Which row each row swaps with, under one turn or mirror:
The rows were stretched afterwards, more along some directions than others.
Ses: -5.7,-32.0,-12.5,-5.5,3.5,-4.7,26.3,-4.6,-27.8,-16.5,-23.8,-3.7,5.5,10.3,-13.7,24.4,5.1,-25.5,6.5
Nogo: -4.2,13.2,7.1,-3.3,25.6,11.8,11.3,-4.4,2.2,-1.4,-12.6,-10.4,6.8,7.5,-12.1,-2.5,-3.0,4.2,-2.7
gimiz: 15.2,25.9,8.9,7.6,-9.9,16.9,5.8,3.8,-6.0,-18.6,-0.2,6.8,6.5,-3.9,15.1,-19.4,-0.1,14.9,8.3
zale: 21.4,-15.4,-6.1,8.2,4.9,-5.2,1.7,-5.2,-23.7,-23.8,-1.8,-1.3,1.5,22.5,-7.0,-2.4,-4.6,-19.0,1.9
farer: -3.8,-21.4,-0.2,-2.6,-10.1,-13.0,31.8,-1.1,-0.7,-17.7,2.6,-15.8,11.5,8.4,-1.5,3.7,-21.2,-16.8,-7.4
Sezis: -16.8,-14.4,-9.4,-9.9,-18.2,12.4,14.8,-6.6,-6.1,-9.0,-4.2,-2.6,10.4,3.0,13.8,16.7,-10.8,8.6,-3.7
tabog: 13.1,5.2,-15.3,-10.1,-14.1,21.6,-0.3,-23.9,-24.6,-13.1,14.0,-14.9,-2.9,15.9,-1.2,-10.3,-6.1,10.2,-0.9
kub: 11.1,1.4,-11.8,-11.4,-2.8,-17.8,-4.6,-9.9,-25.2,-17.5,3.1,-6.3,-17.6,7.1,-2.0,-0.9,-9.2,-8.7,14.4
Kibe: 2.9,19.7,-11.0,-1.8,-1.3,21.0,11.9,-13.9,-10.3,-10.6,12.8,-11.9,-6.3,20.1,-15.6,-19.0,-18.6,4.9,-6.1
bubi: -6.4,5.4,4.7,12.1,1.5,31.7,12.1,-17.9,5.1,0.7,7.7,10.8,-1.9,6.2,3.2,-6.8,-16.9,-2.7,7.4
forip: 4.5,-20.5,-3.5,-0.2,-13.0,16.5,21.5,3.6,-28.8,-29.1,-11.6,12.5,5.5,18.1,3.8,7.2,-3.8,-17.4,19.9
depi: -15.7,-7.7,-0.5,5.7,-0.5,35.4,0.4,-16.0,-16.9,-7.6,-11.4,13.7,18.8,6.8,21.9,-2.5,-8.3,-6.2,4.4
dem: -21.9,-10.4,3.2,6.3,14.5,24.6,15.9,-13.4,-11.5,-10.5,-8.2,-12.8,10.5,21.6,-10.6,-3.9,-22.7,-22.7,9.1
gota: -20.8,-14.3,-2.0,-8.5,-10.8,4.2,12.5,-22.6,-3.3,10.5,-4.5,-26.4,-16.6,19.3,-8.4,1.2,-26.1,0.4,-10.8
seva: 3.6,-24.2,0.3,-19.3,-10.0,2.0,30.0,-3.4,-13.9,-28.5,14.5,-8.2,23.5,26.7,16.1,13.7,-13.2,-10.2,-12.9
Likuf: -20.8,-15.0,11.5,-6.7,4.7,37.0,12.4,-11.2,-19.4,-3.0,-18.4,12.0,18.1,6.1,21.7,15.9,-0.5,-2.4,3.8
Niz: 15.9,16.0,-6.5,0.9,7.2,13.7,-7.2,-13.9,-28.3,-2.8,-12.2,-4.4,-9.4,6.0,-11.8,-17.5,6.4,6.9,16.3
lekog: 4.7,-11.3,-14.8,3.9,5.3,-3.6,26.9,-12.2,-3.5,-18.0,7.6,7.4,-9.3,7.1,-20.3,9.4,-11.0,-30.5,16.9
meb: -8.0,-7.7,7.4,25.4,-26.8,28.0,25.4,-11.4,-30.0,-15.8,-4.3,0.8,26.4,19.7,17.1,-7.3,-10.9,-21.5,10.1
Giri: 9.2,-11.4,-2.2,-1.5,-24.1,12.2,3.4,-15.8,-43.7,-10.3,-5.7,-5.4,-3.2,9.6,17.0,2.1,5.5,-8.6,11.9
zes: -4.7,2.5,-6.1,16.7,11.2,18.9,-0.6,-19.1,-30.2,-20.6,-5.6,9.1,-14.6,18.8,-11.4,-11.8,-14.1,-33.9,18.6
bulud: -6.9,-20.1,0.0,-12.2,-15.0,22.2,19.7,-13.4,-39.5,-17.2,1.5,-10.3,23.4,18.1,18.7,20.4,0.0,-13.7,3.2
dopiz: -11.6,-18.3,-9.8,-15.1,-7.7,-6.4,21.6,0.2,10.1,-12.7,9.1,-21.6,10.5,18.9,-4.4,11.0,-30.7,-0.2,-5.2
fodel: 0.9,16.8,-5.0,2.1,3.9,45.8,-8.7,-22.8,-21.0,-5.5,4.8,15.5,3.9,7.9,9.1,-4.8,-2.3,0.4,7.7
befe: -5.8,-20.2,4.3,14.1,-37.1,22.0,23.0,-9.0,-26.2,-20.9,-0.6,1.4,18.5,23.0,25.2,-1.1,-21.5,-17.2,-1.9
tez: -7.8,-19.7,16.8,-0.9,-5.3,14.7,26.3,-9.8,-4.3,-3.1,-22.2,16.0,-8.7,7.7,4.8,-2.0,-7.7,-4.4,15.3
fofeb: -31.9,-6.3,5.4,15.3,-7.0,4.3,9.0,-14.7,7.8,9.6,-1.9,-22.6,19.6,17.7,8.1,-2.6,-37.4,-5.0,-7.3
Topez: -10.9,-12.6,-27.6,-0.9,1.6,2.9,-7.6,-19.6,-5.7,-9.4,4.5,-5.5,11.7,2.8,1.1,16.7,-16.3,-13.9,6.0
bivif: 25.2,1.8,-17.0,8.3,-16.2,1.6,5.4,-0.2,-20.1,-35.8,16.0,7.1,-1.1,12.2,-5.4,-5.5,-16.2,-15.9,14.5
ririd: -0.7,-1.3,-10.1,6.8,20.1,9.3,-3.7,-21.5,-23.8,-3.3,-12.4,1.5,-29.2,14.4,-23.7,-9.0,-12.6,-21.1,13.6
Viros: 8.0,17.8,6.9,4.7,-8.5,7.1,-1.0,-21.7,-5.7,-2.1,3.1,-15.8,-5.9,-1.5,14.0,-10.0,-16.8,-0.8,16.1
Rad: -21.2,-17.1,5.1,-0.5,-16.1,-7.5,16.2,-12.0,3.1,4.0,-9.5,-17.8,-12.3,7.8,-3.0,-0.7,-30.8,-2.4,3.1
fodu: -17.4,-19.6,-7.6,7.6,5.1,12.5,28.0,-13.3,-4.8,-15.9,-5.1,-4.7,10.5,22.8,-12.7,-5.1,-25.6,-29.7,-10.1
zot: -12.3,-26.2,-22.8,15.3,1.4,23.7,14.5,-16.5,-27.1,-28.0,-19.4,20.6,-9.2,25.4,-22.1,8.2,-12.8,-41.3,10.4
Kir: -8.7,-2.2,-10.9,-3.1,26.5,18.4,5.4,-17.2,-4.9,0.7,-4.6,-0.9,-0.5,12.3,-25.1,14.3,-13.6,-14.1,12.5
mup: -6.3,-2.1,-4.0,-24.1,-12.7,33.0,22.6,-28.4,-21.3,-4.9,-7.5,-9.2,-12.4,21.7,-15.2,-0.2,0.5,13.4,3.8
nem: 9.3,-18.3,-12.9,-10.1,-7.0,11.8,-5.3,-10.0,-22.2,-23.8,-10.5,12.1,-3.9,23.4,0.5,11.4,1.4,5.3,4.5
sini: -1.9,4.3,7.4,5.8,8.0,17.5,-1.9,-19.0,-20.6,-12.2,-15.3,-3.7,-15.4,24.3,0.9,-4.6,-19.8,-16.0,6.0
Gafe: -9.8,2.7,0.4,6.6,-16.6,15.1,-2.7,-4.2,-3.9,-21.4,14.0,-12.7,14.4,13.5,20.6,-16.2,-34.5,2.3,3.5
Sufe: 0.1,-8.8,-5.8,13.7,-7.7,-10.6,32.2,-1.1,-14.1,-17.9,-12.9,17.2,1.2,15.4,-11.0,9.9,-6.7,-29.0,23.2
Gom: 0.7,-7.1,-7.7,-11.2,-35.3,9.7,27.5,-8.4,-8.2,-16.3,-0.7,-3.3,23.0,25.6,6.6,11.4,-3.4,18.1,-0.6
dedi: -8.6,9.5,-7.4,-6.5,-9.4,19.2,-8.9,-28.2,-2.2,-2.0,9.0,-22.6,0.7,13.0,0.4,-13.0,-19.6,16.9,-0.3
Rozon: 11.2,1.2,-12.5,9.5,9.5,-6.7,4.8,-14.6,-7.4,-11.1,-1.1,-6.4,-17.4,13.7,-30.4,-14.7,-17.6,-22.4,3.8
gebo: -28.3,-23.1,5.5,7.3,5.4,4.2,18.8,-19.0,-3.5,13.6,-11.7,-16.6,15.6,11.1,3.9,14.6,-25.4,-24.0,1.1

Kir pairs with bivif
Kibe pairs with Niz
Rozon pairs with fodel
zes pairs with dedi
fodu pairs with depi
kub pairs with mup
Sufe pairs with Gom
zale pairs with bubi
tez pairs with seva

Which row each row swaps with, under one turn or mirror:
The rows were stretched afterwards, more along some directions than others.
Taf: -8.6,0.9,-0.3,-3.0,17.5,3.3,-11.9,19.9,-6.4,23.3,8.4,-14.6,-14.1,-7.8,-4.9,-1.2,12.5,-24.3,-1.8,12.4,9.3
zuvog: 19.2,6.6,-7.5,-6.6,18.8,-6.1,3.8,-11.4,-14.1,-5.2,15.3,9.5,-7.4,-16.1,10.9,-0.1,4.5,-27.7,17.4,-1.3,11.7
sedi: 11.3,-1.1,7.6,-4.8,1.3,-15.5,12.1,1.7,-11.4,0.2,23.6,-3.1,-12.1,2.3,2.0,-1.1,7.0,-24.2,21.8,10.9,3.1
kal: 12.0,-10.0,-8.1,-6.0,11.0,-10.5,-17.5,14.3,-5.4,22.4,-13.6,7.5,-1.4,-15.1,9.7,6.9,9.0,-22.5,-4.0,-4.8,-9.7
bidit: 1.2,11.5,11.4,7.2,-7.5,-1.6,-13.7,2.1,-14.7,12.5,24.7,-12.5,-11.8,-1.3,-6.2,18.8,5.8,2.8,16.2,-10.1,13.5
Gasom: 17.3,-0.2,1.9,9.7,-3.4,-4.4,-11.0,-14.2,-16.1,4.7,8.7,-9.0,-8.7,18.0,-12.0,11.0,10.8,1.0,6.8,7.1,9.1
Timeg: 15.7,-1.8,-6.2,2.6,16.6,-0.1,-16.2,3.6,-4.8,19.9,-3.6,3.8,15.9,-9.9,15.3,8.3,12.3,-24.0,17.4,-8.4,3.4
gopop: 3.6,-10.3,-7.1,5.7,-2.6,-18.7,-27.6,5.1,-4.4,7.9,10.4,-4.7,-14.0,11.2,-9.1,18.2,4.9,-0.6,23.7,0.1,8.0
zov: -3.4,-0.5,-7.0,-9.3,12.8,6.1,-22.8,18.1,5.1,9.6,7.5,4.9,2.4,-12.9,3.7,-2.0,13.5,-21.6,-9.8,14.0,-0.1
kerig: 10.1,-1.6,-14.3,-1.1,1.1,-6.9,-12.1,1.1,7.1,12.0,14.8,0.3,-1.0,-25.4,19.4,13.6,2.2,-32.0,21.8,-4.9,3.4
piza: 14.1,-8.8,6.9,-6.9,-11.6,-6.0,-21.3,-14.3,-0.9,-3.7,0.1,7.8,-1.0,8.8,-9.9,2.6,4.0,-8.2,7.2,-6.0,3.9
kugo: -14.8,-2.5,-5.8,-1.5,-0.9,-1.2,-9.1,5.5,-0.6,7.8,2.8,-6.5,-3.5,-12.4,3.7,2.8,5.9,-21.2,15.9,-11.2,10.1
Famu: 27.1,4.7,3.3,3.0,13.2,-6.5,9.3,-12.6,-13.2,8.8,10.6,-3.7,-4.3,-17.8,10.4,3.0,6.1,-18.2,13.9,-1.5,8.0
tatap: -7.7,4.2,-2.0,-5.4,18.5,-4.0,-16.3,11.9,-4.1,15.4,-1.9,5.3,-15.4,-8.3,5.1,-4.6,4.0,-16.6,6.2,-13.0,-17.6
tefez: 8.6,-8.2,9.6,-7.0,-11.3,0.7,-18.9,-5.8,5.0,-1.1,-7.8,10.4,-4.7,1.1,6.6,-3.1,5.9,-17.2,7.5,-19.8,-18.5
buke: 10.6,1.6,5.0,-8.2,-10.4,-1.2,-1.5,0.4,1.1,-21.2,16.2,3.9,-9.1,17.9,-9.8,3.3,5.0,13.1,4.1,7.0,4.7
Defos: 14.4,14.7,-3.1,11.6,-3.7,-5.1,-6.3,-10.3,6.3,11.7,10.5,2.6,-10.1,-7.3,4.5,-4.8,2.1,-8.5,-18.7,1.0,0.7
vafu: 8.7,12.7,17.5,-12.1,-1.8,14.6,-7.0,13.6,-6.8,0.5,13.3,7.0,-10.4,-2.5,14.5,9.0,-11.9,-10.6,2.6,-18.0,-9.0
Fad: 14.0,-13.1,-5.5,-1.2,-3.9,9.7,-19.2,12.9,-10.1,2.4,5.5,0.3,-3.0,13.7,-3.9,-3.1,7.8,-16.7,17.8,0.2,-11.3
Veni: 1.7,17.8,12.0,1.5,-11.7,9.8,-11.2,3.3,8.4,1.8,18.6,-4.9,-6.5,-8.5,5.5,1.9,-13.5,-4.4,12.0,-22.4,-3.2
Bab: 11.2,-1.0,6.2,4.8,9.3,-25.3,-5.9,-2.1,-19.1,12.5,9.9,-8.6,-11.9,-7.9,-6.4,8.1,16.9,0.8,-3.3,10.3,28.4
buse: 10.4,14.0,-4.2,-2.6,-3.5,16.9,-12.4,-1.1,-4.4,16.0,21.4,-13.0,1.3,6.0,-1.2,9.1,-4.7,1.6,1.2,3.4,-2.7
siz: 10.5,-0.1,1.9,-0.5,-7.3,12.1,-30.5,6.7,-1.9,22.8,-6.2,-3.2,3.6,-11.8,9.1,16.9,5.3,-18.9,-1.6,-15.5,-0.3
peris: -0.4,8.8,-11.7,-6.0,8.1,14.4,8.6,-6.3,-0.6,-0.6,26.4,8.6,6.1,-6.2,9.9,1.3,3.4,-0.8,7.2,9.2,-3.9
balu: 13.5,19.2,0.1,0.4,-9.1,-9.5,-8.5,7.1,1.7,-9.9,2.1,1.9,-17.2,-14.8,10.4,12.0,11.7,-5.0,4.5,-9.0,1.0
vugo: 7.7,6.4,26.2,-2.3,13.5,-0.2,2.6,18.0,-15.1,10.6,9.3,-5.1,-11.0,4.1,3.1,-3.1,7.6,5.7,8.0,-6.6,-14.4
Geme: 3.8,11.3,15.9,-5.0,14.5,-12.0,11.1,-1.8,-6.0,19.3,1.9,-2.6,-16.7,1.5,7.7,0.9,-5.7,-24.8,5.9,-17.7,-13.4
pigol: -13.8,12.9,4.7,6.7,30.3,-10.9,-7.5,15.8,-2.7,24.0,16.0,-4.7,-16.2,-13.1,13.4,-0.5,2.5,-11.9,-1.1,0.8,-6.4
Riba: 18.1,21.2,6.5,-8.0,-3.8,-9.0,14.3,-0.8,-3.8,-2.9,15.4,4.5,-23.9,-16.5,21.8,11.5,-4.8,-12.7,18.3,-26.0,-11.7
Moz: 6.5,-1.6,-6.0,-2.5,-14.8,-24.3,-7.1,16.3,11.7,6.6,0.0,1.4,-22.9,-3.8,4.3,15.4,-9.1,-9.1,18.3,-16.3,-20.5
vez: 7.4,2.4,20.1,-2.5,8.1,-18.8,11.0,5.8,-8.7,-4.7,6.7,-2.8,-15.1,16.5,-4.8,-0.5,13.9,-3.1,8.2,4.4,11.3
Pel: 16.9,-5.5,-3.3,-10.8,-16.4,-13.1,2.7,2.4,16.5,-3.2,14.6,-2.2,-16.3,5.6,-5.1,8.8,1.4,-11.9,21.9,-6.6,-3.2
dad: 7.3,9.2,-9.3,4.8,-5.0,-22.4,-6.3,-2.3,0.3,13.5,23.5,-15.8,-19.4,-11.4,-7.6,23.2,10.0,-12.7,22.5,2.9,9.3
dasu: 14.5,14.7,3.3,-6.1,-15.9,11.1,-9.0,10.8,-4.8,4.0,19.6,-3.8,-27.7,-17.2,6.0,5.6,-5.0,-11.4,3.8,-24.2,-14.0
givud: -4.3,-4.1,5.3,-8.1,4.2,15.2,6.6,-4.2,-9.4,8.9,-2.6,7.2,2.9,-8.1,5.1,-9.2,12.4,-3.1,12.8,-19.0,-23.0
foz: 7.4,10.1,0.1,-13.0,-1.8,3.7,6.5,3.2,3.9,14.5,3.8,2.4,11.5,1.2,18.4,6.9,-10.6,-11.8,13.3,-17.5,-20.9
Basup: 0.6,3.0,-17.2,5.7,-10.1,-2.6,-23.4,0.7,13.6,2.1,16.3,4.4,-10.6,4.0,-4.8,-3.4,2.2,0.5,-2.8,8.9,-10.7
Nage: 7.7,6.8,-6.8,-0.6,2.3,-29.3,5.7,-16.0,-5.9,16.0,10.8,-3.1,-18.3,-23.8,5.2,18.0,7.9,-14.6,20.9,-7.0,4.1
Fefez: 4.8,-4.6,12.2,-8.4,20.0,-20.9,-8.3,7.6,-12.8,-1.8,4.3,9.2,-20.1,-1.2,3.9,5.2,9.7,-8.0,-4.8,9.1,14.6
Beke: 29.8,11.8,12.0,2.2,9.0,-0.9,9.8,-7.6,-21.2,3.2,7.2,-6.4,-18.7,-7.0,5.6,2.5,11.8,-15.2,20.5,-16.2,0.6
Gad: 9.9,1.8,8.7,-6.7,8.9,-9.9,7.4,5.4,-7.5,1.0,9.4,4.6,-4.0,0.8,4.1,-9.1,13.0,-21.4,-2.7,14.8,8.0
popo: -10.8,5.3,-20.3,-4.5,7.5,4.0,-0.6,1.5,11.0,25.1,12.4,-7.6,11.7,-17.0,1.4,7.1,7.4,-24.2,5.3,7.8,4.5
lona: -8.7,-1.8,-11.3,-2.6,-10.1,-14.9,7.3,4.0,11.8,-14.5,10.6,10.4,2.2,-0.9,3.9,4.7,8.9,15.5,5.7,5.4,-2.4
suri: 13.3,-5.9,-7.1,0.0,-18.7,-26.0,19.2,6.3,4.3,1.9,-6.6,-5.0,-17.1,1.0,-9.0,9.6,2.1,-7.1,7.1,2.3,-2.0
pes: 13.1,-2.1,-4.4,-7.7,10.7,-10.5,16.2,-10.5,-15.9,5.4,-3.4,4.1,1.9,-19.9,6.7,-10.8,11.6,-22.9,11.2,-7.8,3.6
lamoz: -8.2,3.0,-19.7,5.3,10.0,-9.5,-13.0,-3.7,4.0,13.1,21.0,-5.6,-2.7,-14.5,0.6,-0.4,0.8,-23.0,-3.9,19.4,20.8
visif: 7.6,-6.9,-14.6,-4.9,-15.4,-3.6,3.9,10.6,0.2,9.3,6.1,2.0,-3.4,-4.0,-0.9,7.0,22.6,7.5,18.2,1.2,-19.9
vamu: 16.5,5.6,3.0,2.5,-3.0,9.6,11.4,-7.6,-12.4,-2.1,26.8,-2.8,-0.1,3.4,7.6,-11.6,6.5,-10.5,30.7,-3.6,-8.5
mabom: 3.7,-0.7,-5.4,0.6,15.6,0.2,-27.6,17.5,-11.5,31.3,-1.5,-6.6,-2.6,-13.0,-4.2,15.4,23.5,-4.9,0.7,-6.2,2.3
Zefo: 19.8,4.0,14.3,2.3,19.9,4.7,-4.3,-13.5,-13.7,6.7,11.5,6.3,0.9,-9.7,13.4,-9.2,8.2,-11.4,4.8,-2.3,-8.4

Pel pairs with balu
Fad pairs with pigol
Bab pairs with pes
siz pairs with popo
sedi pairs with Zefo
zuvog pairs with Fefez
Riba pairs with buke
gopop pairs with tatap
Veni pairs with visif
lamoz pairs with kal
Famu pairs with Gad

